Rotation paths and how fast each direction turns (deg/step)
Each turn is a multiple of 5 degrees from 10 to 175, or 0.
Each row of a path follows its step; steps can be skipped.
Path 1:
step 0: -0.11 -1.05 -3.12 -0.21  0.25  0.73 -0.95 -0.54  0.02  1.77  3.29 -0.66  3.05  1.10 -3.77  1.82 -1.38 -0.12  1.74  0.15  1.05  0.83 -1.23 -3.66  3.21  0.78 -0.50 -0.45  1.89  2.67
step 1: -1.73 -2.00 -2.15 -0.78 -0.83  2.39  0.29  0.05  3.29 -1.83 -4.24 -1.93  0.36 -0.69 -0.93 -0.18 -2.95  0.64 -1.40 -1.42  0.12 -0.54  0.92 -0.11 -0.51 -1.48  4.17 -2.98  0.89  0.58
step 2: -3.95  0.19  2.62  1.40  1.88 -1.61 -1.66  0.65 -1.23  1.52 -0.69  0.83 -0.09  4.59  0.33  4.08 -2.75  0.94  1.09 -0.29  2.27  0.10 -0.56  0.79  0.47 -0.40  1.41 -0.50 -0.39 -1.70
step 3: -2.08  1.56 -0.78 -1.57  2.34  0.97  2.23 -1.07 -0.47 -2.57  1.68 -0.48 -1.55 -1.08  0.94 -1.24 -0.03 -0.36 -2.30 -0.19  4.49  3.14  2.69 -2.77  1.84 -1.36 -1.18 -1.23 -0.85 -1.79
step 4:  1.85  0.40  2.19 -3.28  1.73  0.57  1.62 -2.54  3.04  1.79  0.45 -1.71 -2.20  2.23  4.73  0.67 -0.50 -0.29  0.31 -0.35 -1.46 -2.26  0.29  0.77 -1.05 -1.87 -0.31 -0.12 -2.16  0.75
step 5:  0.91 -0.36  0.06 -0.89 -1.48 -4.24  1.70  1.04 -1.10  2.57 -0.66  3.48 -2.71 -0.08 -0.73 -1.45  2.76 -2.35  0.02  0.38  0.23  1.50  0.86  2.26  1.13 -0.50  0.89  0.10 -2.22 -3.33
step 6:  1.25  0.16 -0.02  0.11  1.76  2.60 -1.04  0.34 -1.29  1.52  1.18  0.22 -1.39 -2.36  2.32 -3.50  1.08 -0.11  2.64  1.28 -0.13  0.10  2.04  0.25 -1.35  0.14 -1.56  5.38  3.11 -0.01
step 7:  5.20 -0.18 -0.78  1.86  0.52 -0.08 -1.39 -1.65 -1.44 -0.73 -2.31 -1.24  0.40  1.02 -1.13 -0.67  1.74 -1.34 -3.49 -0.34 -3.06  1.54 -1.21  1.73 -2.41  1.67 -1.47  0.70 -1.57  1.80
step 8: -1.04  0.77  1.35  0.98 -5.61  0.58 -1.98  4.07 -1.30 -0.92  1.43  1.36  2.50 -1.96  0.16  0.24  1.40  1.86 -0.51  1.57 -2.69 -1.69 -0.40  1.10 -0.82 -1.13 -1.72  0.59 -0.43 -0.56
Speeds:
 1.03 -1.47  0.17  0.00  1.06 -0.53 -0.71  0.01 -0.58 -0.48 -0.14 -0.05 -0.71 -0.19  0.44 -0.07  0.27  0.79 -0.49  0.81  0.50 -0.24  0.62 -2.27  0.45  0.16 -0.59 -0.07  0.05  1.26
110
-0.81  0.39  0.79 -0.40 -1.22 -1.60 -1.15  0.51 -0.58 -0.13  1.10 -0.42  0.71  0.09 -0.09 -0.39  0.07 -0.54  0.38 -0.20  0.13  0.83  1.07 -0.68  1.49  0.04  0.35  1.06  0.14 -0.44
125
-1.27 -0.37 -1.06 -0.46  0.62 -0.40 -1.29 -0.35 -0.19 -0.84  0.66 -0.35  0.30  0.30 -0.17  0.96  0.01 -0.89 -0.12 -0.11  0.64 -1.07  0.26  0.43 -0.15 -0.56  0.52 -1.87  1.21  0.31
35
-0.91  1.02  0.92  0.87  0.45  0.60 -0.95  0.25 -1.01 -1.20 -0.28 -0.24  0.50  0.53  0.60  0.22 -0.29  1.03 -1.46  0.24 -0.12  1.38  0.31  0.57 -0.78 -0.58 -0.73 -0.23 -0.56  0.25
70
 0.82  0.39 -0.25 -0.16  0.39 -1.09 -0.05 -0.64 -1.27  1.19  0.29 -0.21  0.51  1.65  0.37  0.67 -0.61  0.43  1.24 -1.22  0.09  0.57 -0.91 -0.07 -0.80 -0.15 -0.50  0.17  0.40  0.91
160
 0.44  0.72  0.87 -0.55  1.51 -0.19 -0.52 -0.39  0.24 -1.01 -0.05 -0.13 -0.20  0.60  0.00 -0.24 -0.10  0.86 -0.02 -0.28 -0.61 -1.22 -0.36  1.21  1.15  1.02  1.44  0.98  0.00  0.62
145
-0.48  1.10 -0.29  0.01 -0.11  0.01 -1.01 -0.97  1.15  0.45 -0.45  0.58 -0.27 -0.16 -0.56  0.06 -1.79  0.76  0.50 -0.26  1.47 -0.25  0.48 -0.89 -0.04  0.19  0.30 -0.36 -1.59 -0.08
35
